One turn sends every row of this set to another row. A few are shown first. Where does it send the rows asked after them?
Zakiz: +2.19,-1.04,+0.04,-0.19,+0.88,+1.07,-1.70,+0.48,+0.47,+0.25,-0.07,-0.94,+1.33,-0.93,+0.53,-1.66
muvil: +1.06,-1.77,-0.15,+2.29,+0.03,+0.76,-1.49,-0.43,+1.09,+0.36,+0.03,-0.66,+3.54,+0.10,-0.84,+0.08
gisu: +0.11,-1.39,+0.25,+0.78,-0.30,+1.37,-0.33,-0.40,+1.29,-0.03,+0.40,-1.53,+3.91,-0.07,-1.83,+0.80
Gol: -0.90,-2.43,+1.03,+0.22,+0.94,+0.06,-3.13,-0.64,-1.11,-0.16,+0.20,-1.76,+0.67,+0.06,+1.15,+0.32
Pes: +0.22,+0.10,+0.26,+0.40,+1.57,+0.45,-2.12,-0.19,+0.36,-0.17,+1.17,-3.13,-1.14,-0.45,-0.19,+1.85
pago: +1.58,-0.67,+0.57,-1.26,+1.09,+0.90,-1.28,+0.23,+0.56,-0.16,-0.14,-1.07,+2.09,-1.42,-0.37,-1.41
kipu: -1.09,-1.40,-1.01,+0.98,+2.06,+0.04,-0.52,+1.01,-0.41,+2.22,-1.05,-1.67,+1.23,+0.78,+0.31,-0.60
pab: -0.79,-1.98,+0.79,+0.39,+0.59,+0.49,-2.72,-0.65,-0.97,-0.09,+0.44,-3.01,+0.04,+0.64,+1.01,+1.14
Letiv: +0.46,-1.32,-0.18,+3.19,+1.08,+0.11,-1.27,-0.50,+1.41,-0.01,+0.00,-0.87,+2.82,-0.54,-1.83,+0.79
nibu: -1.49,-1.21,-1.03,+0.53,+1.67,+0.65,+0.18,+1.12,-0.37,+2.26,-0.65,-2.22,+0.93,+1.01,+0.03,-0.09
gis: -1.77,-2.03,+1.52,-1.12,+0.81,+0.36,-2.24,-0.74,-0.97,-0.58,+0.36,-2.26,+1.14,-0.27,+0.10,+0.87
Givig: -1.23,-1.28,-0.60,+0.40,+2.61,-0.55,-0.63,+0.76,-0.33,+1.98,-1.34,-1.37,+1.92,+0.33,-0.16,-0.82
pimuv: -1.30,-1.65,+1.07,-0.47,+0.53,+0.72,-2.20,-0.77,-0.87,-0.35,+0.61,-3.36,+0.46,+0.36,+0.27,+1.53
Sabav: +0.33,-1.52,-0.20,+1.46,-0.82,+1.97,-0.24,-0.24,+1.21,+0.29,+0.69,-1.81,+3.06,+0.39,-1.30,+0.92
matov: +0.52,-0.13,-0.81,-0.49,+1.95,-0.04,-0.03,+1.04,+0.54,+1.28,-0.95,-1.26,+1.23,-0.96,-0.17,-1.51
muki: -1.42,-1.63,+1.54,-0.97,+1.06,+0.01,-2.52,-0.90,-0.82,-0.71,+0.25,-2.96,+1.12,-0.14,-0.11,+1.27
dabef: -0.89,-1.76,+1.44,-0.30,+1.44,-0.52,-3.21,-0.99,-0.89,-0.61,-0.08,-2.38,+1.25,-0.13,+0.30,+0.71
gapi: +0.90,-1.88,-0.44,+2.37,-0.59,+1.59,-0.91,-0.14,+1.01,+0.53,+0.51,-1.31,+2.96,+0.48,-0.59,+0.57
Loda: +0.74,-0.12,+0.12,+1.02,+2.08,-0.16,-2.85,-0.15,+0.27,-0.03,+0.82,-2.53,-1.13,-0.41,+0.28,+1.38
Lut: -0.29,-0.94,-0.09,+2.15,+0.48,+0.97,-0.10,-0.39,+1.60,-0.13,+0.53,-1.79,+2.70,-0.43,-2.59,+1.54
mek: +0.62,-1.57,+0.29,+1.31,+0.22,+0.70,-1.09,-0.51,+1.13,-0.06,-0.03,-0.80,+4.23,-0.36,-1.56,+0.21
Banum: +0.74,-0.25,-1.09,+0.02,+1.71,+0.28,+0.01,+1.16,+0.51,+1.56,-0.79,-1.39,+0.64,-0.66,+0.34,-1.48
lek: +0.49,-0.15,-1.18,-0.12,+1.33,+0.77,+0.43,+1.19,+0.49,+1.63,-0.49,-1.80,+0.37,-0.54,+0.22,-1.14
kad: -0.84,+0.40,+0.33,+1.87,+1.92,-0.10,-1.10,-0.42,+1.84,+0.38,-0.11,-1.94,+1.98,-0.93,-2.50,+1.70
Les: +0.15,+0.06,-0.72,-0.98,+1.72,+0.41,+0.47,+1.03,+0.63,+1.19,-0.76,-1.64,+1.21,-0.97,-0.50,-1.19
guvo: +0.12,+0.28,+0.95,-0.32,+2.57,-0.73,-2.56,-0.50,+0.36,-0.63,+0.50,-2.43,+0.10,-1.28,-0.89,+1.36
let: +0.18,+0.06,-0.95,-0.78,+1.31,+0.86,+0.75,+1.17,+0.56,+1.41,-0.42,-1.97,+0.69,-0.65,-0.32,-0.96
vira: +0.51,-1.40,-0.58,+3.55,+0.51,+0.79,-1.01,-0.23,+1.42,+0.26,+0.40,-1.25,+2.04,-0.04,-1.46,+1.07
zefo: +0.98,-0.42,+0.57,-1.84,+0.57,+1.74,-0.48,+0.40,+0.65,-0.20,+0.42,-1.82,+1.74,-1.22,-0.74,-0.83
fuf: +1.29,-0.64,+0.03,-1.06,-0.04,+2.41,-0.27,+0.63,+0.66,+0.22,+0.72,-2.26,+0.83,-0.58,-0.01,-0.58
lup: -0.22,+0.31,+0.72,-0.48,+1.94,+0.07,-1.95,-0.37,+0.47,-0.45,+1.00,-3.14,-0.44,-0.84,-0.97,+1.89
Vadev: +0.66,-0.09,+0.58,+0.57,+2.60,-0.83,-3.17,-0.39,+0.22,-0.35,+0.39,-2.07,-0.28,-0.96,-0.18,+1.03
dano: -0.24,+0.13,+0.14,+2.74,+2.20,-0.53,-1.73,-0.44,+1.67,+0.58,-0.34,-1.32,+1.94,-0.87,-1.94,+1.19
deged: +0.19,-0.05,-0.32,+3.48,+1.72,-0.04,-1.77,-0.27,+1.65,+1.01,-0.15,-1.54,+1.13,-0.35,-1.21,+1.32
Nolim: -0.07,-1.08,+0.09,+2.26,+1.02,+0.18,-0.72,-0.53,+1.54,-0.22,+0.15,-1.21,+3.24,-0.82,-2.60,+1.07
dok: +2.04,-0.91,-0.33,+0.01,+0.12,+1.99,-1.08,+0.69,+0.46,+0.46,+0.48,-1.63,+0.56,-0.45,+0.79,-1.06
pagof: -1.93,-1.00,-0.64,-0.28,+1.82,+0.56,+0.52,+0.92,-0.20,+1.93,-0.68,-2.37,+1.48,+0.58,-0.73,-0.02
sekor: -1.62,-2.11,+1.16,-0.68,+0.35,+0.99,-2.02,-0.53,-0.97,-0.25,+0.67,-2.64,+0.54,+0.14,+0.50,+1.05
Bokun: -1.78,-1.02,-0.37,-0.45,+2.45,-0.20,+0.00,+0.72,-0.28,+1.71,-1.14,-1.77,+2.07,+0.17,-0.86,-0.39
Lel: -0.32,+0.06,-0.41,+3.13,+1.16,+0.75,-1.03,-0.12,+1.76,+1.06,+0.28,-2.30,+0.69,-0.08,-1.44,+1.92
duge: -0.89,+0.41,+0.03,+2.14,+1.25,+0.75,-0.51,-0.25,+1.91,+0.72,+0.29,-2.48,+1.24,-0.42,-2.14,+2.10
fipaz: +0.04,-1.15,-0.50,+2.92,+0.15,+1.31,-0.28,-0.23,+1.44,+0.18,+0.73,-1.88,+2.03,+0.04,-1.83,+1.59
tamu: -1.07,-2.40,+0.81,+0.09,+0.33,+0.79,-2.57,-0.44,-1.11,-0.04,+0.57,-2.34,+0.20,+0.30,+1.16,+0.81
rapo: -1.21,-2.27,+1.47,-0.53,+1.20,-0.24,-2.90,-0.73,-1.03,-0.44,+0.06,-1.74,+1.29,-0.34,+0.52,+0.37
vibi: -0.54,-2.04,+1.02,+0.54,+1.18,-0.23,-3.40,-0.78,-1.03,-0.27,+0.05,-2.41,+0.59,+0.27,+1.03,+0.70

dabef goes to pimuv
matov goes to let
Now these:
dano goes to duge
guvo goes to Pes
Zakiz goes to zefo
Sabav goes to muvil
nibu goes to Givig
vira goes to Nolim
tamu goes to rapo

